In the rows, zero is written as 128.
One turn sends every row of this set to another row. A few are shown first. Where does it send the rows asked after them?
ras: [126 110  96 114 105 124 100 125 131 152 128 143 114 122 149 108 126 132
 120 133 164 122 180 126 107 139  97 151 121]
kaz: [ 95 136  95  98 128 153  84 126 154 153 170 136 134 130 133 125 143 137
 131 113 114 122 149 146  93 117 144 135  97]
Lef: [ 93 134 128 132 127 147  72 129 150 170 172 146 133 132 147 106 115 122
 138 121 122 116 121 107 114 113 153 172  99]
Relav: [121 143 164 159 136 118  81 123 156 119 161 162 155 108 143 126 124 131
 145 131 107  96 149 130 110 126 111 132 161]
tila: [112 109 121 111 115 112 117 142 139 103 131 172 125 159 142 126 152  88
 134 118 143  73 106 144 132 152 139 127 157]
Rel: [139 143 141 152 112 144 115 129 123 116 157 111 119  81 123 142 124 119
 144 102 138 129 150 113 147 115 130 121 171]
peges: [ 98 134 119 124  93 159 105 143 119 141 159 134 133 110 136 130 119 131
 151 104 146 143 146 141 108 106 155 135  98]
sariv: [129 127 104 125  94 150 120 134 111 139 143 111 106  95 131 131 123 121
 133 101 165 144 163 120 136 118 130 134 131]
Golu: [111 108 119 109 113 113 119 142 137 105 130 171 121 161 142 126 153  90
 132 119 146  75 108 148 129 152 140 127 153]
nafa: [109  98 114 106 112 117 121 138 132 105 131 165 124 158 145 135 152  90
 133 119 142  86 100 140 124 155 141 118 147]
Rebip: [106 152 146 155 138 150  89 111 170 124 166 107 151 124 131 142 116 134
 135 121 107  90 147  96 143 115 126 152 162]
zifi: [108 154 153 153 112 154  98 140 132 120 173 138 148  97 129 142 120 128
 160 102 118 127 133 134 118 106 155 123 139]
Pelap: [144 141 114 122 149 137  98 110 156 127 166 104 111  95 113 140 149 119
 119 111 113 110 161 113 139 128 109 121 178]
fakif: [110 154 134 130 151 146  80 118 168 126 186 133 143 110 122 141 146 130
 138 110  86 105 137 137 111 116 138 121 147]
kot: [125 132 110 136 125 149 105 110 154 137 143  85 119 121 132 133 119 127
 116 121 143 104 169  83 155 123 107 161 161]
Gik: [138 131 126 144 138 131  89 113 145 155 157 112 102 103 134 113 120 106
 117 120 139 112 138  77 157 127 119 167 167]
Lese: [113 106 117 107 113 111 120 141 136 104 128 167 121 159 141 126 152  88
 133 120 148  76 110 144 132 153 136 128 156]
Safu: [115 147 159 157 145 135  73 118 157 149 178 137 133 113 137 118 118 114
 139 119 106 102 116  92 137 115 141 162 153]
Zal: [ 96 123  90 115 110 158  99 120 150 157 144 100 127 143 144 122 115 136
 120 123 148 114 168 103 129 119 125 171 107]
goti: [129 123  73  93 127 145 103 116 142 153 152 107  98 113 126 125 149 125
 109 112 139 126 170 122 122 129 115 135 129]
vanuk: [ 78 144 127 136 122 161  84 123 164 145 166 121 158 145 143 131 113 142
 141 123 115 103 145 115 115 108 144 162 108]
sinu: [109 102 121 112 117 115 118 137 135 102 134 166 129 155 145 136 152  89
 135 120 138  83  96 141 124 154 143 119 152]
ruv: [117  98 113 109 114 115 123 136 129 102 128 158 122 153 145 135 153  88
 133 118 147  85 101 136 130 157 136 117 155]
Kib: [117 117  99 118 118 141  91 121 136 178 152 124 100 123 143 101 118 114
 117 120 154 125 142  91 135 124 130 180 114]
deroz: [ 97 127 128 129 113 131  80 133 145 145 154 171 151 133 154 112 123 141
 144 134 128 112 155 146  82 124 126 147 101]
Lasu: [115 102 121 113 119 115 120 134 133 100 132 163 125 152 142 138 153  87
 134 118 140  83  99 135 130 155 137 115 159]
kino: [115 107 120 111 116 110 120 140 138 104 129 168 120 157 140 126 152  86
 132 119 144  72 110 143 135 151 134 126 160]
bol: [151 124 131 144 125 113 101 114 141 127 138 131 116  98 138 122 128 122
 124 134 142 106 176 110 134 139  86 138 180]

tila goes to kino
kot goes to Zal
goti goes to kaz
Now these:
Kib goes to Lef
deroz goes to Relav
sariv goes to peges
sinu goes to Lasu

One turn sends every row of this set to another row. A few are shown first. Where does it send the rows asked after them?
gomo: [167 140 131 138 115 141  86  91 115 122 124 160]
Nelid: [118 100 166 129 104 158 122 146 119 130 124 148]
gokor: [180 159 128 105 131 133  85 135 134 115 114 150]
zefi: [154 108 148 104 128 102  85 146 142 103 141  95]
zugat: [147 106 158 109 133 112  98 135 141 101 140  89]
peg: [134 101 169 122 102 161 121 148 129 115 149 162]
kob: [152 105 144 120 134 113  95 145 135 103 140  88]
pag: [166 105 141 118 138 118  94 153 142  96 157 105]
fad: [166 158 136 110 131 128  85 116 130 124  98 128]
pav: [158 156 132 105 129 130  86 109 124 125  93 140]
tediv: [143 138 123 140 107 144 102  92 104 107 114 147]
Pef: [159 156 116  97 131 127  96 118 121 106 104 149]
diz: [162 141 115 136 110 147 102 106 112  99 132 169]
Lak: [135 103 161 127 106 160 121 159 128 124 140 159]
Buli: [152 138 118 133 113 136  95  88 105 109 116 150]
rur: [167 104 155 127 136 119  85 149 145 115 147  97]
betad: [174 157 128 102 130 134  86 122 132 120 111 158]
gava: [164 141 137 148 109 151  90  99 114 125 124 162]
dezos: [117  98 159 118 102 155 130 143 121 101 137 146]
duni: [168 141 114 130 117 139  96  99 112 104 133 167]
maki: [162 108 146  99 129 106  85 153 146 101 150 106]
sizak: [127  99 164 125  94 154 111 143 121 121 144 168]
sises: [163 108 150 104 134 119  98 152 145  88 155 108]
Sidi: [119 100 153 120 104 156 133 155 117 110 132 153]
Zudi: [118  95 163 125  91 149 114 136 118 124 134 156]
Tizod: [124 101 177 126 101 157 120 135 125 123 131 143]
pip: [165 109 155 106 126 108  80 147 145 113 146 102]
Kaga: [159 157 115  99 134 127  94 125 126  99 102 134]
zuf: [168 109 168 113 134 122  88 146 151 112 151 102]
fira: [120  97 154 121  91 147 119 142 115 112 139 159]

maki goes to fira
Kaga goes to tediv
duni goes to Pef
Now these:
kob goes to Nelid
peg goes to sises

One turn sends every row of this set to another row. A few are shown first. Where does it send the rows asked after them?
vatuk: [116 100 121 159 120 118 164 142 118 154 101 141 145 134 121 135 138 108]
Sivo: [129 116 184 154 144 157 132 115 134 132 130 141 132 111 133 131 132 139]
tekev: [137 146  84 131 111 122 132 124 104 141 105 121 151 132 109 139 110 137]
tigi: [108  77 122 127 156 108 143 105 120 143 126 143 118 136 113 151 122  95]
reri: [141 143 106 142 144 111 166 141 129 113  96 122 149 145 157 127 126 127]
Dedi: [134 125  93 112 134  97 127  99 111 126 112 128 132 138  97 143  97 136]
Les: [139 122 173 145 138 153 127 119 144 132 132 144 117  97 134 117 148 131]
ridup: [138  95 144 107 152 126 132 154 128 113 158 111 109  98 129 126 119 166]
garok: [131 104 138 119 141 146 132 168 124 125 153 108 124  95 144 122 123 165]
bafe: [126  95 153 121 145 127 141 161 127 118 139 118 125 107 141 119 109 175]
zize: [130 141  88 130 110 114 130 124 113 143  92 131 147 130 120 125 108 138]
Zube: [144 125 105 116 178 100 150 109 126  97 131 115 125 150 133 150 115 118]
dev: [139 104 141 118 137 133 137 171 130 120 145 114 118  94 139 113 127 168]
ruseb: [127 104  92 127 130 138 132 130 121 154 142 130 116 109 116 140 160  84]
merid: [141 144 103 145 148 126 163 140 119 116 113 110 155 147 150 150 124 124]
Gubes: [127 106 119 161 119 121 170 141 109 148 117 128 150 135 104 151 143 111]
Fen: [135 111 178 141 157 156 122 104 134 127 147 134 120 105 123 140 135 129]
suv: [133 105  97 127 126 120 140 132 132 149 128 141 106 107 115 122 164  88]
zas: [132  96 152 122 146 133 141 161 120 117 151 107 129 107 132 133 111 174]
kameg: [118 121  95 111 139 105 120  97 111 135 106 134 135 136 113 139  91 134]
rume: [150 128 170 146 138 160 130 118 135 127 151 130 122  98 119 133 152 130]
reze: [126  82 123 126 153  93 154 108 123 130 129 138 114 136  94 149 131 103]
nabam: [143 113 180 137 149 135 132 107 143 118 137 143 110 105 117 124 141 136]
Daret: [135 139  73 107 125 127 107 107 114 142 121 126 124 116 116 133 116 120]
goki: [140 140  75 104 120 111 114 111 120 136 115 130 118 114 110 121 121 124]
mugit: [142 143  81 114 159 136 133 127 131 119 131 116 124 121 162 130 138 101]
Mide: [128 119 108 114 181 101 144 107 131 104 116 126 123 148 156 140 107 115]
Didor: [147 122 184 153 139 143 144 118 137 121 134 135 129 109 112 134 141 143]
Vir: [157 147  83 116 152 118 142 131 140 111 127 115 115 120 148 122 148 107]
dalub: [126  91 144 106 155 135 125 151 129 121 154 116 110  99 145 121 113 162]

kameg goes to Daret
Sivo goes to Fen
Now these:
ruseb goes to Gubes
zas goes to ridup
Zube goes to Vir

